In the rows, zero is written as 128.
The rows of A fall into a few groups, and each row is roughly a mix of its group's hidden directions.
A:
[[113 155 113 129 129 113 157 121 131 110  57]
 [169 129 115 119 176 180 125 132 116 111 117]
 [123 112 136 152 118 167 125 137 173 154 174]
 [125 131 105 111 110  87 166 116  72 126 123]
 [137 166 127  81 148 116 130 104 101 149  88]
 [ 77 127 135 146 133 114  97 160 114 117 174]
 [181 119 106 119 114 134 163 101 146 129  89]
 [ 97 135 129 144 116 129 161  99  87 143  79]
 [132 131 133 136  74  86 163 115 124  91 126]
 [106 152 122 136  74 101 153 151 160 150 139]
 [145 152 166 137 103 118 111 173 165 124 155]
 [151 120 106 112 171 174  85 130 122 138 145]
 [102 155 160 137  83  82 139 117 148 114 131]
 [117 170 139  94 148  97 125 106 110 116  82]
 [165 143 143 136 165 111 112 151 180 106 119]
 [178  80 119 137 162 103 115 148 126 111 133]
 [132 173 105 116 111 147 161 171 161 141 133]
 [154 132 166 134  94 156 143 150 141 151 174]
 [ 88 127 122 104 147 152  90  81 109 147 119]
 [106 132 133 144 134  85 141 143 162  72 112]
 [ 97  91 146 132 151  81 108  94 110 125 108]
 [143 133 131  98 107 101 189 112  94 138 134]
 [134 149 110 116 116 109 167 115 112 132  63]
 [ 90 164 147  94 128  77 127 150 136 112 134]
 [169 118 131 140  96 148 138 152 185 136 141]
 [163 103  96 122 160 162 102 156 121 145 153]
 [171 135 132  82 130 111 120 114  80 152 139]
 [ 92 116 149 135  99  61 143 122 127 129 120]
 [ 69 126 140 134 141 126  96 130  97 118 169]
 [ 88 157 114 113 154  76 124 128 122  96 112]
 [116 118 128 163 138 160 111 154 188 121 147]
 [ 87 133 153 143 125 130 104 154 100 134 182]
 [117 172 107 122 141 175 143 154 158 158 122]
 [ 99 105 145 130 144 131  89 139 138 127 191]
 [ 96 166 157 134  76 102 136 112 150 122 133]
 [170 133 119  95 115 105 131 117  68 120 115]
 [ 84  97 120 157 142 138  90 135 100 125 162]
 [117 105 121 153 151 146 106 176 177 143 133]
 [110 117 123 174 101 113 164 135 146  86 102]
 [117 134 128 136 126  80 168 129 134 116  71]
 [131 117 133 142 145 179  85 122 176 129 117]
 [144 116 129 125 133 133  69  72 130 109 137]
 [ 69 170 139 135 101 128 144 134 142 156 138]
 [129 151 104 135 117 119 157 126 132  88  67]
 [144  84 124 157 111 176 118 140 150 149 156]
 [109 120  94 101 134  83 129 105 110 108  85]
 [ 93 154 141 145 151 176 113 120 141 171 118]
 [ 92  93 140 123 147  93  99  88 101 129 117]
 [ 92 111 118 133  93  83 172 137 136 108 118]
 [120 184 142  94 131  83 137 131 128 110 104]
 [126  88 104 111 156 157 138 120  77 140 104]
 [148 130 129  97 110  85 162 116  85 139 101]
 [193 119 133 169 121 151 136 139 155 134 125]
 [ 89 128 113 113 132 133  76 121 140 172 154]
 [118  85 134 129 168  94  96  96 104 113 120]
 [130  67  88 156 122 159 125 125 142 134 142]
 [135 130 102 112 141  93 136  89 102 108  78]
 [112 155 114 143  77 112 160 154 160 149 141]
 [127 168 139  99 128  82 131 109  97 112  92]
 [117 155 114 125 134 109 152 121 122 110  56]
 [108 113 156 126 153 142  86 121 110 152 178]
 [161 133 166 123 145 166 122  96 110  97  97]
 [100  95 147 127 120 105 114 135 120 120 194]
 [137 108 135 115 146 112  64  86 127 112 141]
 [108 146 127  93 125  90 160  87 110  95 136]
 [165 138 160 126  94 152 151 151 160 149 156]
 [147 137 106 114 168 193 112 140 121 138 137]
 [126 158 112 151 133 157 147 120 148 117  64]
 [127 169 158 156 117 149 175 145 151 130 103]
 [131 121 117 116 178 169  78 108 123 140 132]
 [ 98 152 119 142 143 159 165 158 139 170 107]
 [124 155 152 141 116 115 100 177 172 116 151]
 [142 129 101 149 143 117 113 154 189 105 101]
 [127 147 139 142 121 106  98 180 179 115 134]
 [ 98 121 116 164 101 112 164 132 142  85 100]
 [ 96 110 140 150 121 159 131 129 165 168 168]
 [161 101 119 135 176 104 130 178 142 130 129]
 [127 124 141 141  77  84 174 130 119 106 121]
 [122 141 101 141 111 118 166 134 143 108  65]
 [132 175 159 151 120 153 173 146 148 119 110]
 [158 165 109 117 131 143 146 116 126 137  64]
 [120 136 129 138 120  85 174 124 136 126  71]
 [115 121 120 114 176 161  75 105 126 149 129]
 [133 158 117 129 165 180  96 129 148 140  98]
 [ 79 127 131 149 140 113  96 166 134 113 169]
 [181 109  98 125 128 124 128 177 141 126 159]
 [102 168 163 166 121 128 167 130 150 128 105]
 [142 138 119  98 126  87 159 102  89 126  91]
 [129 101  93 123 155 144 146  77 103 129  95]
 [160 162 118 131 125 172 144 104 125 150  84]
 [172 109 136 141  95 158 145 150 166 150 146]
 [104 181 170 109 117 103 103 147 127 115 142]
 [ 92 122 133 146 137  81 138 146 154  81 110]
 [127 135 147 152 125  93 175 112 129 132  75]
 [ 59 104 123 132 124 100 129 148 146 112 147]
 [171 156 155 100 107 131 169 121 164 133 124]
 [ 70 123 115 133 157 120  91 113  98 107 137]
 [190 106 112 137 164 156 122 156 131 122 131]
 [174 107 133 108 105 131 131 122 116 165  78]
 [177 143 123  97 154 141  88 146 149 121 154]
 [ 74 141 136 102  93 127 126  84 112 140 112]
 [120 183 156 155 135 161 156 139 155 126 114]
 [117 131  99 111 143  88 119 103 104 106  76]
 [ 81 132 147 143 127 124 106 154 104 126 184]
 [ 94 107 150 134 147 131  88 133 127 126 186]
 [157  86  93  91 127 126  91 126 107 127 150]
 [138 103  94 110 192 152 110 133 110 132 121]
 [180 125 126 139 133 165 102 146 161 121 163]
 [ 78 139 135 143 137 115 115 151 132 106 185]
 [122 129 122 160 118 100 160 140 153  82  88]
 [122 130 137 139 151  75 146 149 160 113  84]
 [158 134 102 121 151 132  85 152 154 121 176]
 [136 137 129 121 101 132 191 137 104 146 169]]

One row of each group comes first, with its name. Which group is each row after those in?
[152 128 105 109 126 110 141  90 102 124  69]  <70>
[100  88 101 100 145 134 102 123  94 165 133]  <35>
[149 143 116 136 107 117 172 114 108 123  68]  <115>

[141 150 127 117  78 169 167 112 106 113 116]  <35>
[187 140 143 115 153  84 129 139 134 113 102]  <115>
[ 90 147 131 114 136 106 145 104  91 133  76]  <115>
[100 127 153 155  94  83 172 130 125 126 113]  <35>
[155 129 144 147 108 139 119 169 186 132 150]  <70>
[198 137 122 120 129 155 104 138 140 118 158]  <115>
[144 129 102 151 146 131 128 147 197 106 115]  <70>
[167  95 134 150 103 167 115 152 134 167 127]  <70>
[190 138 138 120 133  82 143 132 123 105 105]  <115>
[128 133  91 116  95 107 167 149 163 104 101]  <115>
[ 81 129 145 126 124  97 111 142  79 126 163]  <70>
